50 stands for zero in the data rows.
Here are some numbered points:
array([42., 60., 70., 33., 53., 32., 68., 31., 24.]) 0
array([44., 59., 58., 52., 48., 42., 51., 47., 51.]) 1
array([19., 45., 68., 37., 65., 48., 68., 31., 39.]) 2
array([64., 59., 32., 74., 52., 77., 35., 86., 70.]) 3
array([66., 38., 43., 64., 55., 51., 40., 53., 70.]) 4
array([63., 52., 38., 57., 51., 47., 55., 44., 71.]) 5
array([27., 55., 75., 36., 56., 38., 66., 40., 46.]) 6
array([36., 40., 59., 43., 56., 59., 57., 45., 54.]) 7
array([47., 51., 53., 51., 49., 48., 58., 52., 57.]) 8
array([62., 55., 42., 45., 46., 48., 47., 59., 46.]) 9
array([41., 55., 46., 55., 53., 43., 47., 54., 36.]) 10
array([53., 44., 50., 42., 52., 42., 44., 46., 51.]) 11
array([42., 56., 50., 44., 52., 54., 58., 51., 60.]) 12
array([99., 62., 10., 99., 34., 75.,  9., 89., 37.]) 13
array([44., 43., 53., 57., 65., 49., 72., 32., 62.]) 14
array([57., 47., 50., 54., 48., 47., 50., 46., 56.]) 15
array([61., 34., 43., 47., 70., 36., 56., 32., 66.]) 16
array([71., 60., 59., 42., 59., 39., 45., 53., 13.]) 17
array([50., 42., 45., 50., 55., 61., 52., 49., 61.]) 18
array([56., 48., 20., 61., 56., 55., 39., 63., 81.]) 19
array([72., 51., 34., 85., 67., 79., 24., 51., 99.]) 20
array([42., 99., 52., 33., 27., 21., 41., 60., 29.]) 21
array([42., 53., 56., 58., 47., 50., 52., 57., 48.]) 22
array([59., 31., 40., 62., 48., 44., 40., 40., 71.]) 23
array([59., 48., 58., 78., 60.,  7., 38., 51.,  1.]) 24
array([56., 50., 41., 52., 41., 55., 50., 52., 56.]) 25
array([52., 50., 50., 49., 57., 38., 47., 36., 52.]) 26
array([51., 38., 75., 58., 55., 48., 40., 63., 21.]) 27
array([33., 43., 70., 37., 48., 25., 50., 27., 40.]) 28
array([39., 40., 58., 41., 45., 65., 53., 43., 47.]) 29
array([84., 43., 40., 99., 47., 81., 19., 88., 67.]) 30
array([59., 51., 45., 52., 61., 48., 52., 46., 55.]) 31
array([52., 72., 47., 50., 32., 39., 49., 80.,  0.]) 32
array([38., 39., 69., 55., 58., 52., 59., 45., 50.]) 33
array([44., 42., 60., 49., 56., 46., 58., 42., 77.]) 34
New points follow, each followed by the numbers of its two nearest points above by angle, seen from the average point of the numbered points, smallest number first.
array([50., 44., 55., 53., 52., 47., 68., 34., 60.]) >> 14 34
array([44., 46., 55., 40., 46., 62., 53., 46., 43.]) >> 7 29
array([49., 59., 53., 59., 56., 46., 57., 39., 50.]) >> 1 14
array([49., 49., 53., 55., 54., 59., 57., 48., 51.]) >> 7 29
array([59., 48., 43., 48., 61., 39., 47., 39., 74.]) >> 5 16
array([39., 53., 50., 45., 60., 61., 59., 41., 45.]) >> 2 7
array([48., 69., 48., 55., 48., 31., 39., 45., 41.]) >> 10 21
array([54., 68., 46., 43., 39., 47., 50., 49., 41.]) >> 9 21
array([48., 45., 53., 40., 54., 49., 59., 57., 49.]) >> 7 8
array([49., 47., 50., 44., 47., 59., 49., 51., 47.]) >> 7 29
array([59., 56., 46., 47., 47., 49., 46., 40., 31.]) >> 17 32
array([49., 63., 65., 31., 39., 46., 52., 57., 23.]) >> 21 32
array([43., 50., 46., 48., 44., 50., 47., 59., 37.]) >> 10 32
array([96., 68.,  3., 58., 47., 54., 37., 46., 99.]) >> 5 19
array([64., 46., 40., 48., 50., 51., 44., 61., 53.]) >> 9 13
array([78., 52., 28., 53., 47., 53., 38., 50., 52.]) >> 9 13
array([57., 60., 50., 46., 46., 53., 47., 59., 27.]) >> 17 32
array([66., 56., 37., 59., 51., 43., 46., 48., 46.]) >> 9 13
array([49., 46., 56., 58., 40., 48., 47., 49., 42.]) >> 22 27
array([53., 53., 55., 46., 43., 37., 46., 43., 53.]) >> 11 28
array([50., 38., 60., 47., 60., 23., 61., 34., 44.]) >> 26 28
array([52., 49., 62., 67., 25., 79., 25., 50., 53.]) >> 13 30
array([49., 42., 57., 48., 57., 39., 54., 49., 35.]) >> 0 28
array([ 0., 42., 55., 19., 47., 29., 55., 61., 48.]) >> 2 6
array([16., 45., 56., 45., 44., 70., 67., 74., 54.]) >> 7 22
array([63., 48., 44., 62., 46., 70., 47., 47., 59.]) >> 20 25
array([79., 58., 34., 77., 46., 62., 26., 70., 47.]) >> 13 30
